[[ 42 -35  39   9  -2]
 [  2  35 -19  35  -5]
 [ 34 -47  23   3  -5]
 [ 23 -53   7  -3  -8]]
->
[42 35 23 -3]

[[-34 -26  52]
 [ 30 -31 -31]
 [ 48  15  34]
 [ 62  22 -11]]
->
[-34 -31  34]

[[ 18 -11  20   5]
 [ -3  53  68  23]
 [-42   0  10  15]]
->
[18 53 10]

[[ 55  58]
 [ 37  -2]
 [-44  44]
 [-50  51]]
->
[55 -2]

[[ 12   8  61]
 [ -4 -10  32]
 [ 38  -7   4]
 [-15   5   8]]
->
[ 12 -10   4]

[[ -4  35 -66]
 [-19 -31  -7]
 [  9  -1 -36]]
->
[ -4 -31 -36]

[[ 31   9 -68]
 [ -1  23  31]
 [ 26  34 -19]
 [  0  46 -62]]
->
[ 31  23 -19]

[[ 63  42  -3 -14   7]
 [-29 -27 -11 -24 -48]
 [ 56  36  -6 -18  -1]
 [ -6 -20 -54 -19  36]
 [ 12  12   1  23  50]]
->
[ 63 -27  -6 -19  50]

[[-14 -42  10]
 [ 46  -4  54]
 [  6 -46  -8]
 [  7 -19  40]
 [  4  -7   3]]
->
[-14  -4  -8]
---
[[-47 -17  42  -4]
 [-19 -20 -61  39]
 [-59  38 -20 -35]
 [ 16  55 -11  -2]
 [  1  43 -10  45]]
->
[ -4 -61  38  16]

[[ 53 -39]
 [ 57  -5]]
->
[-39  57]

[[  8  55]
 [ 57  20]
 [ 20  56]
 [-67   5]
 [ 18  -7]]
->
[55 57]

[[-10 -51 -25]
 [-10 -55 -29]
 [  0  56  30]
 [-10  56  35]
 [-28  14   9]]
->
[-25 -55   0]

[[-24 -44 -24  20  39]
 [-15  -3 -40  44   2]
 [ -3  17  -2 -33 -41]
 [ 13   9  50 -18   8]
 [-64  47  30  -1 -43]]
->
[ 39  44  -2   9 -64]

[[66 69 44]
 [21 18 43]]
->
[44 18]

[[-15 -17]
 [ -8  14]
 [ 61   9]]
->
[-17  -8]

[[ 2 42]
 [37  1]
 [62 23]
 [41  6]]
->
[42 37]
---
[[-43  49   2   7  46]
 [ 40 -47  26  12 -24]
 [ -9 -17 -47  51 -21]
 [-46  12 -40  -8  29]
 [ 33 -11  60  -1   3]
 [-17  59  -7 -54   6]
 [ 45 -42  51  -2 -12]]
->
[[ 45 -17  33 -46  -9  40 -43]
 [-42  59 -11  12 -17 -47  49]
 [ 51  -7  60 -40 -47  26   2]
 [ -2 -54  -1  -8  51  12   7]
 [-12   6   3  29 -21 -24  46]]

[[  6 -12  14  10  -5  -1  -7   7]
 [-12   5 -15  18   0 -10 -16   7]
 [ -8 -13 -27   3 -27  -6  34  21]
 [  4  -8   7  -3 -26   4 -11  -6]
 [ 10  16   9 -18  71  -2   0   8]
 [ -1   4  22   7 -29  -8 -27  -1]
 [ -3  21  -4   6  40   5 -11   9]
 [  5  14   4  -5 -25   0   6  -5]]
->
[[  5  -3  -1  10   4  -8 -12   6]
 [ 14  21   4  16  -8 -13   5 -12]
 [  4  -4  22   9   7 -27 -15  14]
 [ -5   6   7 -18  -3   3  18  10]
 [-25  40 -29  71 -26 -27   0  -5]
 [  0   5  -8  -2   4  -6 -10  -1]
 [  6 -11 -27   0 -11  34 -16  -7]
 [ -5   9  -1   8  -6  21   7   7]]

[[-53 -24]
 [ -3  16]
 [ -7  -6]]
->
[[ -7  -3 -53]
 [ -6  16 -24]]

[[  7  60  39  59  22  23  34]
 [ 55   2  22   3  40  39  29]
 [ 29  35  72  46   8  30 -16]
 [ 55   2  22   2  40  39  29]
 [  7  60  39  60  21  23  34]
 [ 54   2  23   2  40  38  27]
 [ 55   1  21   2  40  39  30]]
->
[[ 55  54   7  55  29  55   7]
 [  1   2  60   2  35   2  60]
 [ 21  23  39  22  72  22  39]
 [  2   2  60   2  46   3  59]
 [ 40  40  21  40   8  40  22]
 [ 39  38  23  39  30  39  23]
 [ 30  27  34  29 -16  29  34]]

[[-24  12  24 -20 -58  -8  59 -34 -13  55 -28  12]
 [ 10 -16  -5   6  26   5 -19  14   5 -25   4  -1]
 [-30  25  37 -33 -60 -17  72 -42 -16  66 -26   6]]
->
[[-30  10 -24]
 [ 25 -16  12]
 [ 37  -5  24]
 [-33   6 -20]
 [-60  26 -58]
 [-17   5  -8]
 [ 72 -19  59]
 [-42  14 -34]
 [-16   5 -13]
 [ 66 -25  55]
 [-26   4 -28]
 [  6  -1  12]]

[[ 66 -10  -3  60  15]
 [-20  36   0 -20  -2]
 [-27  47  41 -22  22]
 [-11  31  -1 -12  -1]
 [-29  44  37 -23  20]
 [-20  37   0 -21  -1]]
->
[[-20 -29 -11 -27 -20  66]
 [ 37  44  31  47  36 -10]
 [  0  37  -1  41   0  -3]
 [-21 -23 -12 -22 -20  60]
 [ -1  20  -1  22  -2  15]]
---
[[ 15 -15  26  13 -34 -16  -8  25 -10  -8]
 [-24  23 -40 -21  52  26  11 -38  15  13]
 [  7  -1  12  13 -16 -12  -1  12  -5  -6]
 [ 12 -10  24  16 -30 -18  -6  22 -10  -8]
 [ 21 -11  25  18 -38 -19  -6  26  -7 -12]
 [ 13 -14  28  16 -34 -19  -7  26 -12  -8]
 [-20  16 -29 -16  41  20   8 -29  10  11]]
->
[[-20  16 -29 -16  41  20   8 -29  10  11]
 [ 13 -14  28  16 -34 -19  -7  26 -12  -8]
 [ 21 -11  25  18 -38 -19  -6  26  -7 -12]
 [ 12 -10  24  16 -30 -18  -6  22 -10  -8]
 [  7  -1  12  13 -16 -12  -1  12  -5  -6]
 [-24  23 -40 -21  52  26  11 -38  15  13]
 [ 15 -15  26  13 -34 -16  -8  25 -10  -8]]

[[  8 -29 -55]
 [ 37 -29 -54]
 [-11 -23 -52]
 [-27 -14 -46]
 [ 29  37  11]
 [ 31  33   8]
 [ 48 -23 -45]
 [-43  43  17]
 [-50   9 -24]
 [ 38  30   3]
 [ 52  -7 -27]]
->
[[ 52  -7 -27]
 [ 38  30   3]
 [-50   9 -24]
 [-43  43  17]
 [ 48 -23 -45]
 [ 31  33   8]
 [ 29  37  11]
 [-27 -14 -46]
 [-11 -23 -52]
 [ 37 -29 -54]
 [  8 -29 -55]]

[[  0   2   9  -9 -11  -1 -12   1  -6 -49  33 -17   6 -15   1]
 [ -2 -15  14  -4  -7  -9  -8   2   0 -57  61   6   0 -15   3]
 [ -4  -1   1  -9  -5  -4  -4  -1   0 -68  41 -40   7  -1  18]]
->
[[ -4  -1   1  -9  -5  -4  -4  -1   0 -68  41 -40   7  -1  18]
 [ -2 -15  14  -4  -7  -9  -8   2   0 -57  61   6   0 -15   3]
 [  0   2   9  -9 -11  -1 -12   1  -6 -49  33 -17   6 -15   1]]

[[ 66 -12]
 [ 25   8]
 [ 47   1]]
->
[[ 47   1]
 [ 25   8]
 [ 66 -12]]

[[ 21  -2  22 -62  31  11]
 [ -7  -2 -12  44   6  -5]
 [ 20  -2  23 -37  33  11]
 [  2  -2   0  40   6  -4]
 [ -2  -2  -7  42   6  -6]
 [  2  -2   0  40   6   0]
 [-25  10 -20  56 -31  11]
 [ 22  -2  22 -56  32  11]
 [-22  11 -10  58 -52  11]]
->
[[-22  11 -10  58 -52  11]
 [ 22  -2  22 -56  32  11]
 [-25  10 -20  56 -31  11]
 [  2  -2   0  40   6   0]
 [ -2  -2  -7  42   6  -6]
 [  2  -2   0  40   6  -4]
 [ 20  -2  23 -37  33  11]
 [ -7  -2 -12  44   6  -5]
 [ 21  -2  22 -62  31  11]]

[[-39  -3   3 -20 -27 -21 -70   0  15  27  -3]
 [  7 -20   7  22 -22  11  -8  -2  -4  11  -6]
 [ 18  30  -8  -9  16 -18  50 -36  -6 -14   0]
 [-24  16   2 -33   5  13  -2 -13 -21  -6  -1]]
->
[[-24  16   2 -33   5  13  -2 -13 -21  -6  -1]
 [ 18  30  -8  -9  16 -18  50 -36  -6 -14   0]
 [  7 -20   7  22 -22  11  -8  -2  -4  11  -6]
 [-39  -3   3 -20 -27 -21 -70   0  15  27  -3]]
